In the rows, zero is written as 128.
One turn sends every row of this set to another row. A few are shown first. Where does it send the rows asked after them?
Z525: [106 138 120 104 113 115 181 163 132 136 119 110 118  99 115 151]
Z673: [102 150 146 119 131 116 170 155 137 109 100 125  99 143 148 168]
Z658: [117 165 126 133 137  88 139 134 134 122  91 127 102 133 115 138]
Z453: [121 142 137  94 123  87 144 126 132 118 125 132  86 105 153 154]
Z387: [116 136 125  98 132  96 151 124 136 123 115 131  83  96 152 138]
Z679: [ 94 121 126 139 124 124 140 157 132 116  98 132 105 139 155 134]
Z787: [ 89 147 111 146 136 108 182 165 125 117 121 139 113 118 123 124]
Z372: [ 88 156 122 102 106  98 177 134 118 135 113 123  98 100 123 147]
Z623: [ 99 135 137 136 129 103 156 137 111 115 142 123 109 161 122 150]
Z45: [ 95 146 118 137 140 105 178 171 122 112 126 132 114 113 125 118]
Z544: [120 159 139 124 141  82 133 143 127 117  99 122 100 127 118 132]
Z601: [119 152 144 144 123 108 149 144 149 143 147 115  99 111 142 121]
Z17: [ 92 131 117 117 108 113 180 157 132 143 115 120 117 104 109 161]
Z784: [128 139 136 120 112  82 158 165 106 103 119 141  89 123 144 130]
Z652: [101 147 152 116 132 114 167 159 134 108 103 125  99 141 149 168]
Z394: [139 136 109 126 136 111 180 140 120 121 135 131  92 146 134 137]
Z55: [100 122 131 131 128 123 139 162 129 111 102 124 105 134 159 127]
Z765: [133 157 107 129 106  99 170 149 124 111 102 147  91 131 141 130]
Z68: [101 132 132 114 117  86 143 117 130 128 122 148  85 115 144 170]
Z53: [110 153 132 156 117 111 151 133 154 151 139 126  99 119 136 130]
Z580: [117 141 117 124 110 109 156 162 144 163 139 120 108 100 153 151]
Z916: [103 129 123 133 126 129 144 157 135 113  96 127 106 137 159 128]
Z421: [112 155 117 133 126 118 167 130 127 117 131 120 112 161 125 144]
Z7: [ 93 124 131 109 113 105 174 166 124 137 124 116 117  99 112 158]
Z626: [103 139 148 155 120 101 143 141 143 147 149 125  98 117 136 132]
Z11: [141 144 117 124 120 112 126 165 127 137 132 137 121 111 118 146]
Z257: [ 87 152 130  98 108  94 174 139 113 132 119 121  98  96 124 147]
Z440: [110 132 126 127 111 102 150 165 137 163 143 123 107 101 151 155]
Z722: [108 136 116 133 108 106 154 158 142 166 137 127 108 105 148 159]
Z495: [129 134 120 131 119 106 121 163 123 140 133 145 120 115 115 155]
Z948: [107 151 138 137 138  78 132 139 125 122  97 131  99 134 113 143]
Z565: [109 145 140 105 135 135 161 155 145 139 140 135 120 110 149 133]
Z43: [118 152 116 106 116  99 154 112 144 127 111 140  88 114 149 160]
Z913: [ 97 146 148 121 130 113 167 155 135 110 101 127  99 143 147 171]
Z31: [135 144 108 133 116 114 127 158 131 142 127 145 121 117 114 153]
Z276: [133 122 127 123 139  99 171 149 108 118 147 130  90 143 134 139]
Z604: [129 140 109 115 115 101 129 162 125 140 118 150 125 131 111 154]
Z465: [ 86 139 120 145 140 101 177 170 119 114 127 139 112 116 123 124]
Z625: [ 81 149 127 104 106  92 174 134 113 135 117 126  98 101 122 151]
Z391: [ 87 123 152 120 133 123 152 154 133 145 145 146 117 116 141 148]
Z449: [ 97 119 132 112 129  87 145 121 129 128 116 143  80 103 146 152]
Z316: [122 121 115 139 133 103 174 138 113 127 138 142  90 152 128 150]
Z946: [105 134 111 115 126 101 155 110 142 133 105 143  82 106 144 150]
Z518: [ 93 140 127 126 127 139 164 140 150 151 131 151 120 122 139 148]
Z540: [107 133 121 144 103  84 160 150 110 116 109 158  87 137 133 148]
Z374: [131 138 116 110 117  97 127 167 120 136 122 147 123 128 113 152]
Z973: [119 150 137 118 134 110 159 144 116 106 143 109 111 151 131 134]
Z912: [135 144 111 108 118 101 131 164 125 137 119 146 124 128 114 149]

Z449 goes to Z387
Z394 goes to Z316
Where do these go?
Z495 goes to Z11
Z916 goes to Z679
Z658 goes to Z948
Z765 goes to Z540
Z580 goes to Z722
Z374 goes to Z912
Z421 goes to Z623
Z53 goes to Z626
Z465 goes to Z45
Z7 goes to Z525
Z257 goes to Z372
Z453 goes to Z43
Z913 goes to Z652
Z518 goes to Z391

